Which row each row swaps with, under one turn or mirror:
Kos: [ 13   6 -11  19  16  -3  -4   5   8 -11  21  23  -5  -6   1  11 -12 -19
  10]
Pakar: [-21   3  -1  -4   7  28 -28  13   1   9  -1  23 -32   2  -8  27  12 -17
  -6]
geto: [ 11   6 -20  17  17  -3  -2  20   4  -8  21  20  -6  -3  -7  21 -12 -25
   4]
kuru: [-15   7   5  -8   8  16 -36   1  -1   7  -2  26 -20 -29 -17  21   0 -16
  19]
romu: [-18  -9   6 -11  -1  24 -21   9  -3  13 -10  12 -19  -5 -14  33   6 -21
   1]
monis: [  3  11  -8  -9   0   7 -32  -3 -20   4   3  10  -2 -21  -5  24  -2 -20
  13]
vub: [ -5   7   2  -6  -3  34 -10  10   6 -12  -2  32 -16 -12   1  13 -12 -42
   1]
seku: [ 13  -3  -4   9  16 -13  -3  17   6  -3  19  30  -6  -1  -5  21 -16 -28
   5]
bute: [  0 -11  -9  11  25   3 -24   4  12   0  19   5 -17 -12  10  27  10  -3
  -8]
lizoz: [ 13   1 -14  15  21   2  -7  11   7  -7  23  17  -7   0   2  19 -18 -26
   4]
lige: [  1  -7  -1   7  18   1 -21  -3  10  25  13  22 -17 -23 -22  23  20 -33
  -3]
vipu: [ -7   7  15 -14   8  22 -37   2   0   7  -9  17 -18 -10   3  28   3 -22
  -7]
Kisog: [ -5 -14  14   5  14  13 -20  22  -6  -3  -3   4  -5 -16 -22  13  17 -19
 -14]
bagu: [ -2  -2  15   7   6   5 -25  18  -2   0  -7   6  -3 -18 -27  14  15 -18
 -19]
Voz: [  1  -5  11   7  13  12 -20  28  -3   2 -14  15   6 -20 -14  21  12 -16
 -17]
zutun: [ -5   8  -7  -5   2  34  -3  16  11  -3   2  22 -14 -17   1  15 -11 -47
 -13]
mef: [ 15  -9 -11  12  14  -8  -3  20  -3 -11  13  21  -1  -5  -7  13 -15 -25
   8]
zapam: [ -2 -29  -7  19  15   0 -22  13   9   3  11  18 -10  -2  12  16   9 -12
  -1]
Nal: [-15 -12   5  12   0  -4 -15   6  -4  -4  16  -1 -28 -28   5   8   6 -24
  12]
getet: [-15  -8  13  20  14  14 -18  21 -11 -10  14  25 -10 -19 -11  14   6  -3
 -17]
runu: [ -5  11  -7 -10  -6  24 -10   1   8  -5 -11  33  -5 -15  -3  15 -15 -38
  -7]
Bive: [-23  -6   4  16   7  17 -18  31  -2  -5  14  18 -11 -21 -19   9   8  -7
  -9]
rab: [  1 -21  -2   2  13  -4 -20   6   7  25  12  28 -14 -28 -15  20  19 -33
  -1]
mab: [ -9 -10   3   8  12  16 -11  28  -7  -2   9  31 -17 -20 -13   8   3   4
 -17]
nav: [ -7   1   5  -5  14  32 -27  12  -1  11  -5  20 -33  -4 -10  28  -1 -22
 -15]
renud: [ -6  16  -4  -4   3  13 -19 -11 -19   8  -7  14  -6 -19  -9  27  13 -21
   9]
nofu: [-16   2  11   7  -9  -8  -8   6  -8   2  13  10 -26 -21  13   6   8 -28
   3]
Kizu: [ 12   9  -8  -1  17   9 -27   6  20   6   8  35 -29 -33 -11  27  12 -17
  -8]
dimab: [  6  -5 -15  15   4 -14  -4  14  10 -15  17  25 -10  -7  -2   8 -14 -23
   7]
rodo: [ -5  -8   5  14   4  -1 -12  -4  -6 -13  15  19 -16 -24   4   8  23  -4
  -6]
Dep: [ -8   9   3   7   5  22 -38   2  15  11 -13  23 -14   1  -9  29   5 -26
  -8]
dedaf: [  5   8   1 -10  -7  28 -12  11  13  -2   1  23  -6  -9  -3   3  -9 -40
 -15]
dukop: [  0 -12  -3  13  10  -8 -23   6  -2   9  27  15 -22   1   7   9  13  -5
   2]
firit: [ 17   4 -15  13  13  -8 -10   8   2  -9  11  22  -3 -16  -3  11 -13 -30
  20]
luk: [  0   6  -9 -19  -6  13 -29   0 -14  -2  -5  10  -9 -24  -6  20  -3 -28
   9]
lazez: [ -8   8   6   5  -9  25  -3   6  -1  -6  -4  27 -12 -15   0   4 -11 -44
  -6]
Nekag: [  7 -12  -3  17   4   0 -23  12  15  23  16  30 -20 -25 -17  19  15 -34
  -5]
zozev: [  4 -12  -6  12   9  -7 -14  -4  15   7  17  -2 -16 -10   1  24  19 -11
  -2]
rur: [ -4  11  -3  -4   3  34  -6  13  10  -5   0  25 -18   0   3  10  -9 -45
  -7]
vaka: [  2  13   2  -4  -6  23  -7   2  14   3  -3  27 -12 -15  -6   7  -8 -47
 -10]
ninub: [-14   5   4  12  -2 -18   0   0  -4   3  17  11 -20 -17   7   8   2 -20
   3]
nusi: [  5   9  -9  -2  19  14 -33   7  16   8   9  35 -20 -32  -9  20  22 -26
   5]
fadul: [ -3   8 -14 -10  -3  27  -8  10  10 -10  -3  26 -16 -13   3  12 -16 -37
 -12]
rute: [ 11  -9 -10  14  28   2 -16  10   9   8  17   9 -25  -5   6  14  10  -5
  -9]
Sez: [  4   5 -11   1  19   8 -23   2  14   3  11  33 -14 -37  -8  35  24 -28
  -3]
Lut: [  3   4 -20  12  14 -10  -1  13   8 -11  17  27 -12  -2  -2  17 -20 -20
   2]

Pakar pairs with bute
renud pairs with Nal
Bive pairs with Sez
dimab pairs with runu
nav pairs with rute
ninub pairs with luk

Which row each row swaps with, under one turn or mirror:
segi: [ -8  13   1   8  14 -17  11 -13 -15 -12  -6   0  13  11  -3  -6  24  -3
   9  -1   5  16  -2]
fizan: [ 20  10  -8 -20   6 -16  -8   2  -7   3 -33  -2  -1   8  -3   4  -7   0
  19  -5  10   0  -1]
Susa: [-22  13  -4 -19   4  -1  12  -3 -14  -8   0   4 -20  -7   8   2  -4  -3
  11   3   3  -4   9]
reg: [-10  -9 -21  12  -2  23  -6  -1  -8  -6  -2   0   0  19   7  -4  -1   9
  22   3 -12   4   0]
zak: [ 11  -6 -11   8   7  -5  -8 -15  -2  -4 -15   3   3 -20  25   2   9   6
  -8  -4   6   4  16]
geru: [ 18 -14 -12  11   6 -11  10  -2  -8  -4 -33 -11   1   6  -5  -6  -6 -17
  -4   0   2   1  11]
gup: [ 18  -1   1  14  14 -21   7  -3  16   4 -13   1  -6 -14 -10   3   1   6
  -9  13   2  -3   0]
Sepiv: [  8   7  -3   1   9  19   4 -10   2   5 -30  -7  -5  -3   5  14  -3 -16
  12 -17  22 -10 -14]
nozu: [  3 -14  17   0  15  -2   0  -9  -9  -5  -1   6  -3  16   3 -16 -10  -2
 -11   2   2  14   4]
zoki: [  2   0   1  34   6 -23  -5  -4  -1   2  20  -3   1   1   4  -5  -4  -5
  19   6   5   0   4]
miv: [  6  30   9  15   4  20   8   0  -7   2   1  -7  14   9  -8  11   7 -10
  -4   8   4  -5   1]
Tob: [  0  11 -23   5  16 -14  -3  -9 -10   2 -12   1  13  -5   0   1 -24  15
  20  -4  -3   5  -6]
nobe: [ -4  16 -14   6  -1   1  -1 -14 -29  -7   3  -3  -6   1  12   3  11  -9
  31  -3  11  14  -1]
Podev: [-15  21  -7  13  -6 -10  -5 -14 -17   9  -7   5 -16  10   3 -17  -9  -5
  12 -16   5   9   5]
lib: [ 14   3   3  15  -2  18   4   9   0  -1 -30  -4   6  -2  -4 -11  -7  -7
   5  13   9  -4 -27]
remu: [ 32   6  -1  22  -3 -19  -7 -11  -3   3 -22  -1   2   6   6   2  -2 -15
  14   5  12  -3 -14]
loz: [-12  -1   2   1   5  12  12  -3 -10 -11   1  13  -2   5  10  -6  -7 -14
   7   6  18  -7  23]
zuked: [  4  -5   9   1  19 -10   2   9  -4  -3 -12 -11  16 -12 -27  10   3 -16
   9   6  10   1  11]
Buzut: [  6 -11   9  -1  13 -13  -1   4   0   0  -8  -4  -1 -11 -11  11  19  14
  19   8  -4 -11 -11]
dud: [  5 -23  -8   0  -7  10  -8 -16   4  -5 -22 -14   3  -3 -15   0 -16  -6
  19   5  -9  -9   2]
matez: [ -7   9  -4  -5   0  29  -5  10  -2   4   3   0  -2 -14   0   2   5   6
  18  -1  10   2 -23]
foma: [ 23  -1 -15  15   2 -22 -15   2   3  -6 -14  -5  -8   7 -11   1  11  -8
  -3   0   1  -8  -2]
rogip: [ 15 -15   1  16   4   8   9  -6   4 -11  -3  -1  11  14  -3   3 -16  -3
   2   8 -12 -17  -8]
der: [-11 -20   4  20  -8  -6   1 -11 -27 -13 -16 -17   8  10  -5  -1   5  -7
   2   4  10   8 -10]
nevoz: [ -3  -2  -5   5 -18  14 -11 -11 -21   1 -20  -3  -5  18 -13   1 -10 -18
   3 -11   9   1  13]
laga: [ 15 -10  -3   6   2 -12  -7  -9  14   1  -6  12  23  -3  -1   3   1  -1
 -18  -2  11   5  -1]
mulo: [  0   2  14   5  17  -3  10  -8  -8  11 -24  -6  22   7  13  -3 -16  -7
   2  13 -10  -5  -5]
beze: [-22  11  -4 -14   0 -19  -3  -7  24  -8  -2 -10   1   4   2  -1  -3   0
  20 -11   5  -4  -9]
rabo: [  3  -5  -5 -24   7  -7  13   8  -8   3 -11  -5   5   2   6  11 -24   2
  -9   0  14  -5  -7]
vofo: [  6  23   3  -2 -13  -9   7   4 -16  -8   0  -3 -12   2   1  -6 -16   6
 -13  -1  21   6   6]
nogur: [ 11  -8 -16  -3   3  16  -2 -24  10   8 -12   1  -7   4   1  -1  -3   4
  15 -21  13 -13  -6]
vas: [-11  -4   0  -7   2  -5   1  -9   0  -1  16  -7  -3  10  -5  -5  -9 -10
  14  -4  16   0 -34]
Pob: [  1   6 -13  -2  -7  -4 -26   5  -4  15 -19 -22   1   0  15  -2 -11  -6
  10   3  -2  17 -18]
dumok: [-1 14 -2  8 -8  7 -6  5 -1  4 31 -1  2 -8  0 -3 -6 -2 17 -2 -2  8  4]
Gudi: [ -6   7  20   7   0 -11  -1   5 -24  -2 -15   7   4  -5  -5 -18  16  -2
   9   1   2 -19 -10]
Gad: [  6  13  -1  20   4  12   3 -14  -3   3   9 -15  -2  22 -11  10  10   0
   7 -10  -7   5   4]
Sopem: [ 12 -10   6   8 -10   1   5  -6   3 -12 -14   5  12 -21   7   8 -15 -10
  11  -1  21 -22  -5]
ter: [ 11  -3   4  10  -6 -16 -22   8   0  15 -16  -5   8  -1  -3  17  -3  -5
  -2 -16   6   3  15]
nanir: [ -8  12  -3   6  -4  -3  -4  -3 -30 -15   4 -18   0   0  14  -8  -8  -7
  10  22   6  -5  10]
firod: [-21  20 -19   5 -10   0   0   8  -4  -1 -11 -15 -13   4   7  -5  18   2
   8  -7   6  15  -4]
zot: [  4  -5 -16  13 -12  20  -3  -4  -7  -1  -3 -13 -10  16 -14  15  -3   2
  12  10 -11  13   3]
nit: [ -4  -3  -1  10  -2  21   3  -6  11   3 -27   1  -6   0  11  -2   2 -25
   0   3   7   1 -27]
suz: [-13   7   8  10 -21  -5 -19  -9 -10 -17  -8  -6   3  -8 -10  17  -4  13
  17  11   9  -3 -10]
Rolon: [ 12  10  -2  27   0 -10  -5 -10 -14   2 -39  -3   5 -18  -2   7   0  -3
   6   4   4  -3  10]
Vano: [ -3  18 -12  23  -9  12 -13 -20  12   4 -22 -13  11  -7   2  -2   7  -9
  -3  -6   4  14  -8]
nof: [-12  22 -24  -5   8  -1   6  -7 -19 -19  -8 -11  -9  -8   3  -1   4 -20
  10  -6  12   4  -8]
Kun: [  4   7   5   2  -3  -7  -2  -1 -12  -4 -13 -10  -8 -25  11   2 -12 -11
  32   6  24 -15  -6]
Dalo: [ -1  15  -6  15 -16 -15   3 -15  23  17 -13 -13  14   2  -2   1  -8  -5
  -3   9  12   0  -7]
kop: [-13  -8  -3 -10 -10  10   2 -11 -20  14  -8  -7   2  -9  -5  -1   4 -18
  14  -2  12  -1  24]
vak: [-17  15   6   1  -9  -5   9 -22 -10 -12  -9 -19   6 -13   3  -5  -9  -9
   4 -22  11  16  -1]
Piguv: [-13  11   0 -13  21 -13  18   3  -4  -3   2   2   1   3   2   0 -20  -6
  15   5  -2  -1 -19]
rumez: [ -2  -7  10   5  13  -6 -21 -14  -5   5  -3  10   8 -11   4 -11 -23 -24
   7   2  -4   9  -9]
zatil: [-28  14   1  14  -6  15  -5   9   7   6   0  -1   7   4  -7   0   2 -15
   4   9   8   7 -17]
Bam: [ 10 -11 -12  18   4 -16 -19  -4   1   7 -10  -2  -6 -11   9 -12  -5   3
   4  10  31  -2 -14]
luzok: [ 19  11  -2  12  -3   1  -4  -3  25   4 -10  -7  -2 -15  -2  -7  -5  14
   6  10  16   2   4]
zov: [ 12 -10   2  -3   9   2 -13   2  -5  -4  -4 -18  15  -7   2  25   6  -8
  14  18  -6 -12  -4]
rig: [ -7  17   0 -28 -19  10  -2  -6 -13 -12   4  -5   3  -6   0   1  -5   2
   5  -4   9   4   8]
Nota: [-13  -4   5  -3  -3   3  -3  -3 -10  16 -11  -5  -3   2  -6  -2   6  32
  24  -3  13   3 -11]
giluk: [ -4  -5   5  -7   3  -6   5  -2   0   1   6 -13   7  -8   5  -3  24  17
  -9   3  -4   3  -3]
dodi: [ -3  12   4 -11  -2   8  -9   0   1 -11 -22  -9   0 -12  10  17  -1  24
   3  12  16  10  -6]

miv pairs with nogur
Gad pairs with Sepiv
zov pairs with vas
nit pairs with zot

